One hidden turn or mirror swaps the rows below in pairs. Which row is each named row swapped with?
The rows were stretched afterwards, more along some directions than others.
k589: [-16.7  -2.6 -20.2 -20.3 -16.5  -5.6  18.8   5.5  14.2   4.9 -24.2 -25.4
 -10.6  14.2   0.9  13.8  11.5  29.9 -14.3   0.5 -23.0  27.8  28.2  14.8
 -10.0  -5.9]
k567: [-12.5  -7.9  11.5  14.9 -28.0   4.0  17.1  -3.1  20.5  24.8  -3.5 -27.5
  10.2   7.9 -17.8  27.5   9.3  -2.8 -20.0 -29.8 -25.3  16.0  12.3  -4.4
   9.5  -9.5]
k404: [ -1.5 -10.5   6.0 -10.9 -11.4 -10.4   7.6 -19.2   2.2   9.6  -4.9  -5.8
  -2.6  25.6 -30.6  -1.7   0.6  23.3  -9.1  -0.1 -20.0  37.2   5.8  10.6
  -6.7  18.7]
k166: [-15.9   9.4 -17.5 -21.8  -3.3   9.9  25.2 -13.9 -12.6  32.4   7.8   6.4
   6.4  10.1   1.0  -2.6  13.3   7.7   8.5   0.0 -14.8  10.2  16.7 -28.7
  -1.9 -17.8]
k338: [  2.7   5.3  -5.5   2.1 -29.0  -6.8  19.1   0.6  34.5  16.8  -4.5  -9.2
  13.9  16.4   9.7   8.6   3.1  24.1 -30.9   7.6 -12.9  14.3  13.0  12.6
  -8.3 -13.2]
k254: [ 21.5 -11.5  29.8  22.3 -17.8  21.3  26.4  29.1  17.3 -15.9 -15.3  -8.3
  26.8  26.6  -0.2  40.3  11.2   9.3 -13.0   0.4 -21.5   9.4  18.8   4.8
  11.6  -4.6]
k908: [-14.8  -7.6   7.1   5.3 -25.7  -2.9  16.9  -7.3   8.3  17.7 -10.2 -16.7
   5.8  -4.6 -15.4  20.6  15.0   2.6 -11.7 -17.2 -23.8  14.9   6.3 -16.0
   9.9 -11.0]
k563: [ 11.9  -5.4  31.3  13.6 -25.2  -1.8  24.7  -0.2  -3.9 -26.6 -10.2  30.2
  16.5  15.1 -11.8   6.3   1.2  15.5  -6.2  -5.2 -18.8  14.1  12.3  20.3
   7.4 -15.9]
k780: [  6.3  22.5  -5.1 -12.2  -0.9  -5.7 -17.5  -5.6  27.2  31.8  -9.1   4.4
 -19.8  16.0  10.9 -23.7   3.7  28.9  13.0   2.0  -2.9   6.2  11.0  -5.6
   4.7  -3.0]
k41: [ 21.6 -11.2  23.5  21.6 -17.1  21.0  28.1  30.9  17.7  -7.2 -10.0 -16.8
  28.3  29.5  -6.0  45.1  11.6   4.1 -13.7  -5.9 -16.3   7.1  13.2   3.8
   8.5  -0.6]
k417: [-29.8  11.2 -53.9 -20.7  15.8   5.2  12.0 -20.0   6.7  39.0 -10.9  -3.7
 -23.8 -14.4  21.6  -9.0   8.2  40.8 -19.3   9.0 -21.4   0.9  22.4 -38.6
  -2.8 -19.6]
k39: [ 11.8   6.8  -8.1  -4.7  -4.1  17.9  34.3  -3.3  21.5   2.7  -6.4  -6.8
  17.7  12.9   9.0  -2.9  10.4  26.2  -9.6  -1.4 -14.1  14.0  20.8  -0.6
  -3.2 -17.1]
k709: [-37.5  17.4 -59.4 -26.9  10.5   9.3  19.6 -25.4  10.9  49.4  -6.1 -10.5
 -28.8 -20.4  22.3  -6.6   9.5  36.7 -13.6  -3.4 -20.8  -6.6  19.5 -34.5
  -6.8 -20.0]
k987: [-31.3   9.2 -55.5 -21.9  10.2  13.7  10.5 -20.1  11.5  43.5 -10.9  -7.7
 -28.6 -17.8  20.3 -10.0   4.5  37.1 -19.0  -2.4 -26.1   2.9  24.0 -29.8
 -10.0 -19.0]
k953: [ 27.9 -11.7  33.2  25.1 -18.9  18.6  26.2  30.1  21.1  -7.0 -11.2 -13.5
  25.1  29.1  -6.3  41.4  11.6   4.4  -6.0  -8.7 -15.8   3.3  12.9   8.8
   8.7  -5.1]
k215: [ -5.5   8.2  14.8   0.4  -0.6   3.2  -3.8 -10.8  18.3  27.6   2.1 -31.9
  -5.7  -2.4   6.8  23.0  -4.4  -9.3  -6.2 -27.8 -23.2   1.1  10.3   4.6
  13.3  -1.1]
k740: [ -9.4  -6.6 -26.9 -24.6 -14.2 -21.9  28.6  11.4   8.5   2.6 -26.1 -19.2
 -10.8  11.9  -3.7  16.2   9.7  26.6 -21.6   7.2 -17.9  32.0  22.4   3.0
  -4.7   4.2]
k585: [ -1.7  23.0 -14.4 -13.7   4.3  -3.7 -12.8  -9.2  28.4  27.7  -3.8  10.9
 -24.4   3.8  20.7 -23.4  14.1  25.3   5.1   7.4  -1.5   1.5   4.5  -8.3
   7.4 -11.5]
k530: [  7.9  -8.2  24.2   9.3 -27.7  -8.6  28.8  -1.0  -5.8 -25.0 -12.5  23.5
  12.9   9.7 -12.7   6.3   6.8  14.6 -10.1  -6.3 -14.1  16.6  13.7  16.5
   7.5 -14.6]
k736: [ -0.6   7.8 -23.0 -13.2  -1.7  12.2   1.4  -2.3  17.5  41.9   2.8 -40.3
 -17.9  22.1 -18.5  24.1   8.3  16.3  -9.0  -4.2 -33.1   3.4  12.3  -3.9
   6.3   2.0]
k697: [ -3.7 -12.9  -6.5  -2.2  16.6  -1.9   5.0 -15.2  38.9  32.3 -14.3   7.4
 -15.4   5.9   7.9 -13.1  -6.7  28.0 -10.4 -11.7 -10.9  19.0  21.3 -15.0
  -5.0   5.2]
k971: [ 25.8 -10.8  31.1  23.8 -18.6  18.3  28.0  27.4  17.5 -10.1 -14.1 -13.7
  24.4  33.7  -8.2  43.6  18.1   7.6  -9.0  -8.2 -21.9  12.4  11.7   7.5
   4.7  -1.1]
k868: [  0.6 -19.7  -1.1  -2.1  14.2   6.7   5.8 -17.4  37.2  29.9 -15.3  -3.3
 -15.7   3.1   8.3  -9.8  -3.4  22.4  -7.2 -18.9 -12.9  26.5  22.1 -15.9
  -2.2   8.9]
k324: [ 10.8  -9.6  35.1   8.6 -22.2  -8.0  26.4   3.8  -2.1 -21.6 -11.4  25.9
  18.8  13.3 -28.0   8.5  -2.7  14.2  -7.7  -1.6 -22.1  25.4  12.9  20.6
   7.4 -13.6]
k866: [ -0.1  -1.7 -10.0 -29.9  -9.2   1.2  23.5 -12.5  -7.6   9.5  -4.3 -19.6
  -1.3  13.4   3.7   3.0   8.7  22.2 -20.7  19.8 -21.5  33.5  22.4   9.0
 -28.8  -8.5]
k914: [  7.8  -6.9   7.0 -19.8 -12.3 -14.5   4.1 -15.0   7.1  13.7   4.2  13.4
  -1.6  23.2 -16.9  -6.7  -4.7  30.8  -6.2   4.7 -18.9  31.9  18.3  15.6
   7.0   7.3]
k122: [-12.6  -8.0  13.8   9.8 -25.0   7.1  14.1 -10.9  18.0  29.9  -6.5 -23.0
   7.1   3.0  -5.6  19.8  12.7   3.7 -10.4 -30.4 -21.9  15.6  11.4  -7.3
  14.9 -11.9]
k918: [ -3.2   9.9 -26.4 -17.4  -8.5  12.9   3.6   3.8  15.4  45.5   6.1 -35.4
 -12.4  22.1 -10.7  33.9  18.2  24.5  -8.9  -7.0 -29.9   9.2  16.0  -6.5
   5.5   8.9]
k794: [  6.6  19.9  -6.6  -1.4  -5.4  -3.4 -10.3  -3.5  25.5  18.5  -3.0   4.7
 -17.3  13.2  14.5 -17.2   7.3  20.9   6.3  11.1   4.4  10.7   3.2  -9.3
   9.3   1.6]
k4: [-13.6  -4.5   7.2 -15.9  -6.5  21.4  17.6  -1.1  -3.8  22.0   1.8  14.3
   9.3  12.7 -10.3  -6.2  13.2   8.6  10.7  -0.7 -16.7  14.3  15.9 -19.1
  -0.5 -14.9]
k657: [-32.2  12.2 -58.4 -24.3   9.1  15.2  15.9 -17.3   9.9  49.9 -18.1 -16.1
 -24.6  -8.2  16.3  -2.8  12.2  41.8 -13.6   3.3 -25.0   9.7  18.9 -34.8
 -17.1 -10.2]
k117: [ -1.1 -13.6  -2.5  -3.0  19.0  -1.1   1.7 -21.5  32.1  29.4 -12.5  11.3
 -15.1   5.9   7.7 -12.6 -11.0  19.4  -5.8 -14.8 -11.8  14.1  17.0 -18.5
   2.9   2.3]
k814: [ 12.6  -5.1  24.5   5.5 -21.7  -5.9  25.6  -3.8   3.2 -19.8 -18.7  23.5
  14.3   6.7 -12.6   9.2   4.2  18.4 -12.1  -7.3 -24.9  23.6   9.5  13.5
   9.7 -16.6]
k898: [-34.7  10.5 -53.4 -20.8   7.8  14.1  22.9 -23.6   5.2  47.1  -5.7  -8.2
 -16.8 -13.1  17.9  -4.4   5.7  37.2 -15.9  -5.2 -25.5  -5.3  20.5 -32.8
  -9.7 -17.7]
k727: [ -2.2  -3.0  -8.4 -22.4  -4.0 -19.0   9.4 -27.8  12.7  18.0   4.2  -0.2
  -9.2  12.6 -11.8 -12.9  -5.6  23.7  -7.8   3.2 -18.6  22.2  10.3  11.2
   8.4   8.9]
k240: [  7.3 -16.5   4.5  -5.3  14.4   2.5  10.1 -14.9  35.8  27.6 -14.7   1.2
 -14.6  12.3   2.2  -8.5  -2.3  23.5  -8.0 -10.5 -12.4  21.2  22.3 -16.1
  -3.1  -0.7]
k27: [ 12.5 -10.7  33.6  15.8 -26.8  -3.6  17.4  -0.9  -1.2 -28.4 -16.2  25.0
  10.4  12.8 -18.9   3.5   0.0  14.3  -9.5  -8.2 -13.1  25.3  14.7  20.2
  10.5  -7.8]
k772: [ -6.5  11.0  -6.3  -8.1  11.8  -0.1  -1.8 -21.0  16.9  35.4  11.9 -33.9
 -18.1 -10.3  11.7  17.5  -3.1  -4.7  -5.1 -24.9 -17.3  -6.7   6.2   0.6
   6.3  -3.1]
k148: [ 12.8   1.5  -0.2  -1.7 -23.1  -5.9  17.7   7.9  32.3  11.4  -5.2   2.8
  17.2  15.8  10.2  11.8   4.2  20.3 -23.7  18.0 -12.2   4.3   8.6   2.3
  -7.5 -15.2]
k770: [ -3.2   4.5 -30.3 -11.2  -7.3  12.6   6.2   1.5  20.4  43.5  -0.3 -36.9
 -17.6  19.4 -18.8  30.1  12.2  20.3 -18.8  -9.5 -29.7  -3.0  15.6  -9.2
   7.9   4.8]
k299: [ 15.4 -23.3  37.1  24.0 -16.2  14.6   0.8   6.7  28.3 -13.8  -9.6  -6.4
  -0.7  23.6 -11.2  15.1 -18.2  -8.3  19.4 -36.8  -7.4  -0.8  18.3  28.0
  14.9   6.5]
k403: [  7.9  -2.8  -7.1  -2.2 -30.6   6.9  26.2  -0.8  30.0  16.0 -11.3  -5.8
  12.8  17.5  10.8  10.2  12.1  27.0 -26.6   2.8 -16.5  14.7   3.4  10.7
 -15.1 -16.4]
k409: [-22.2   6.9 -12.0 -24.5  -8.1  12.9  16.5  -5.9  -8.3  32.4   4.6   8.8
   6.2  12.9  -2.2  -5.7   7.7  11.8  11.1  -6.3 -16.2   0.9  19.6 -26.3
   0.8 -10.9]
k555: [ 13.1  -1.2  11.1  10.4  -7.5  21.3   9.3 -22.3  15.8  -6.4  -2.5   8.0
 -12.5  14.0  -7.4  -3.8   9.3   2.3  -6.1 -36.9 -15.9   2.2  24.7   1.5
  15.8 -22.6]
k348: [  1.0 -16.2  22.2   0.0 -20.6   6.1   0.4 -12.3  12.1   5.9  -6.7   9.1
   6.4  26.5 -20.6 -11.3  -0.2  21.9   4.3 -10.0 -24.7  25.7  23.7  28.9
   4.7  13.5]
k490: [  8.4  27.5 -22.5 -14.6   4.4  -7.5  -4.1 -14.1  23.4  33.8  -2.1   2.4
 -19.7  13.2  22.6 -16.0  13.8  24.0   6.5   9.7   0.5   7.8   8.3 -12.4
   0.3  -9.9]
k334: [  0.8  -4.5   9.1 -21.2 -19.4  11.2  21.0   3.0  -1.8   9.5 -14.5 -15.9
   8.8  21.3   1.1   5.6   3.5  20.1 -14.0  12.6 -25.5  37.4  24.6  17.6
 -30.8  -3.6]
k510: [  2.2   4.5   2.0 -26.3 -23.2   4.0  23.7  -2.3  -1.8   6.0 -10.0  -9.9
   9.2  20.8   3.6   6.2   5.7  24.5 -22.6  21.9 -24.4  33.9  25.1  17.4
 -29.3  -8.5]
k542: [  5.7   3.5 -11.1 -11.0  -5.6 -20.4  19.9  -5.6  10.2   3.7  -8.8 -25.9
  -0.8 -14.4  21.0   8.1   7.8  14.0 -10.6   9.7  -3.6   5.7  23.0 -14.9
  20.6 -13.6]
k503: [ -7.3  12.7 -23.8  -3.8   6.4   6.6  -6.1  -0.9  16.7  36.5  10.3 -31.1
  -7.2  16.9  -6.5  24.2  -3.2  14.1 -12.4  -1.8 -25.5 -13.1   0.1  -4.5
   8.3   2.5]
k890: [  4.0 -12.7   4.8 -11.9  -7.7 -17.1   8.4 -19.1  17.2  15.4  -4.4   3.3
  -1.1  12.5 -20.1 -11.4 -10.1  29.1  -9.6   0.7 -17.2  25.3  13.2  11.4
  12.8  11.2]
k194: [  9.3 -21.0  36.4  15.3  -8.4  17.3   1.6   4.4  21.2   3.0 -10.7  -2.4
  -1.2  16.1  -5.2  13.2 -24.4  -0.2  21.1 -25.0 -11.8   4.3  23.3  19.1
  20.0  -0.1]
k306: [ 16.5 -10.6  38.2  16.3 -26.9  -2.6  23.2   6.8   3.1 -30.9 -19.0  27.3
  14.4  15.9 -23.1  12.0   1.9  14.6 -10.4  -7.0 -20.0  27.6  18.1  18.9
   7.3  -6.5]
k937: [  2.9 -12.0  -3.5  -2.5  14.0   7.5  12.4 -14.4  33.4  33.8 -11.6   5.6
 -12.8   9.7  -3.3  -1.9  -0.2  24.8  -3.9 -16.9  -9.3  19.5  20.8 -21.4
  -7.6   9.4]
k156: [ 19.1  -6.8  18.4  16.2 -17.6  18.2  23.2  20.2  22.1  -5.5 -10.4 -18.5
  12.5  29.4   2.6  42.9  21.1   8.1 -12.9  -2.2 -17.9   5.5  13.7   7.1
   8.7  -0.9]
k49: [ 27.9 -12.9  25.9  14.1 -23.1  30.2  30.1  17.2  18.8 -10.4 -16.4  -5.9
  23.0  34.0   2.7  41.2  19.5  11.2 -11.7  -5.2 -23.9  12.2  16.0   5.6
   2.7  -8.0]
k28: [ -7.4 -15.0  13.2  13.3 -22.7   6.0  16.3 -11.4  18.5  20.4  -7.5 -16.3
   7.5   1.6  -8.1  19.5   9.0  -1.7 -16.4 -34.4 -24.4   9.9  -0.5  -4.0
  14.6 -15.8]
k505: [ -3.3   3.1   7.6   2.7   3.5   7.0 -12.5 -14.1  20.1  30.4  -2.1 -33.4
 -15.2   0.2   6.5  15.9  -7.2 -11.3   3.0 -39.2 -14.2  -5.3   7.5  10.1
  12.1   3.1]
k50: [ -7.7 -12.6  -9.5  -7.6 -16.3 -15.6  21.8  16.0   3.0 -17.1 -25.0 -19.2
   5.5  10.1 -11.2   8.3  -1.9  17.6 -11.3   1.9 -22.9  23.1  18.0  11.3
   1.5  -7.6]
k960: [-12.9  -1.6   2.5  -8.2 -11.1   8.9  18.5   4.0 -11.0  13.6   3.6   8.8
  12.7  13.1 -15.0  -2.6   5.3   3.6   4.5   4.0 -13.7  17.7  11.4 -26.1
   7.7  -9.4]
k144: [  3.7 -19.8  34.2  10.4  -5.8   9.2   4.1   4.7  31.8   3.7  -5.1  -2.6
   3.5  19.4 -12.4  18.6 -20.9  -3.3  10.1 -34.8 -16.7   4.6  25.7  27.0
  12.6  -3.2]
k143: [  6.3   8.3 -14.3 -11.3 -27.9  -3.5  25.6   3.7  31.9  25.2  -3.6   0.4
  12.1  20.2   8.3  12.1  10.5  28.3 -31.0   7.4 -14.0  11.7  15.0   6.7
 -15.3 -18.5]
k812: [-12.2   9.9   5.5  -2.4   4.0  -0.7  -9.5 -14.3  16.9  28.4   1.7 -25.5
 -15.1  -9.3  16.8  10.3  -8.2  -6.5  -4.3 -28.2 -19.5  -5.8   8.4   7.4
  12.1  -3.8]
k159: [  0.6  21.6 -13.2 -16.2   5.9  -2.7 -16.1 -13.8  27.2  32.9  -1.0   3.9
 -20.6  11.4   9.4 -12.2  10.9  24.1   8.0   2.2   2.4  -1.9   0.5 -15.0
  12.5  -8.4]
k410: [-36.8   7.2 -49.5 -14.6  11.1  16.8  10.8 -16.2  13.0  49.6 -12.7 -13.1
 -25.7 -12.7  14.3  -3.5   7.3  35.3 -13.5  -6.6 -25.4   2.8  23.6 -34.0
  -8.7 -13.3]
k154: [-15.8 -13.4 -14.1 -15.9 -12.0 -17.5  29.4  11.5   7.1  -2.1 -26.4 -20.5
   2.1   9.1  -3.2  20.0   8.9  22.2 -11.5   2.5  -5.9  24.5  20.8   8.3
   0.1  -0.3]
k932: [-34.4  14.1 -55.0 -30.6  15.7  13.1  11.0 -19.8  11.5  49.1 -11.8  -9.0
 -26.9 -17.0  24.9  -8.4  11.1  38.0 -13.3  -2.9 -21.1  -2.8  25.7 -35.8
  -9.0 -20.9]
k861: [-16.8   4.9 -16.8 -33.3  -7.2  11.5  22.1  -9.3  -6.2  28.4   4.9  12.7
   8.2  17.8 -12.0  -0.9  16.5  19.2   3.4   6.1  -9.5  10.6  10.7 -26.6
  -6.6 -13.0]
k369: [  9.3 -19.8  29.6  14.1  -8.6  10.1   4.6  14.3  25.2  -0.4 -10.8   0.9
  -0.6  22.4 -18.0  27.4 -17.4  -4.3  10.7 -28.4  -3.4  -4.5  22.8  24.2
  11.4  -5.1]
k926: [ -4.5  -2.6 -10.4 -28.4 -14.7   2.3  23.3  -3.6  -6.9   9.4 -12.9 -12.9
  10.4  16.3   3.0   0.0   0.4  21.5 -16.4  13.5 -19.4  29.2  20.4  15.7
 -27.7  -7.3]
k74: [  0.9 -11.0   0.0 -12.3  15.3   8.8   5.1 -18.9  34.4  33.6 -14.3   9.7
 -15.9   5.5   7.5 -14.6  -2.8  26.1  -0.1 -17.5  -9.6  17.1  26.4 -14.5
  -7.7  -0.9]
k145: [ 21.7  -4.2   3.7 -12.3 -22.7   3.1  34.6   2.7   5.7   0.9   0.6   1.1
   4.7  13.1 -18.6  23.9   5.4   2.2  -8.6  -6.3  -7.6   7.4  34.4  -1.6
  -7.5 -13.7]
k377: [  0.2   7.9 -11.0   2.2  -3.0   4.4 -10.5  16.5  28.3  33.4  -2.5 -23.6
  -3.0  21.4 -22.2  20.6   3.0  15.2 -12.1 -13.3 -38.2  -4.2  15.7  11.5
  11.8   1.7]
k822: [  8.0 -10.7  -0.8   1.5  13.6  -0.6   3.8 -16.5  38.9  33.1 -15.7  -2.9
 -18.5  12.4   2.1  -7.8  -2.8  26.6 -10.2 -17.4 -13.7  18.5  17.7 -14.5
  -3.0   5.5]

k585 swaps with k4
k254 swaps with k306
k780 swaps with k409
k822 swaps with k898
k510 swaps with k215
k348 swaps with k377
k908 swaps with k148
k122 swaps with k143
k145 swaps with k542
k953 swaps with k530
k117 swaps with k657
k28 swaps with k403
k812 swaps with k334
k794 swaps with k960
k937 swaps with k417
k338 swaps with k567
k490 swaps with k166
k27 swaps with k41
k503 swaps with k404
k697 swaps with k410

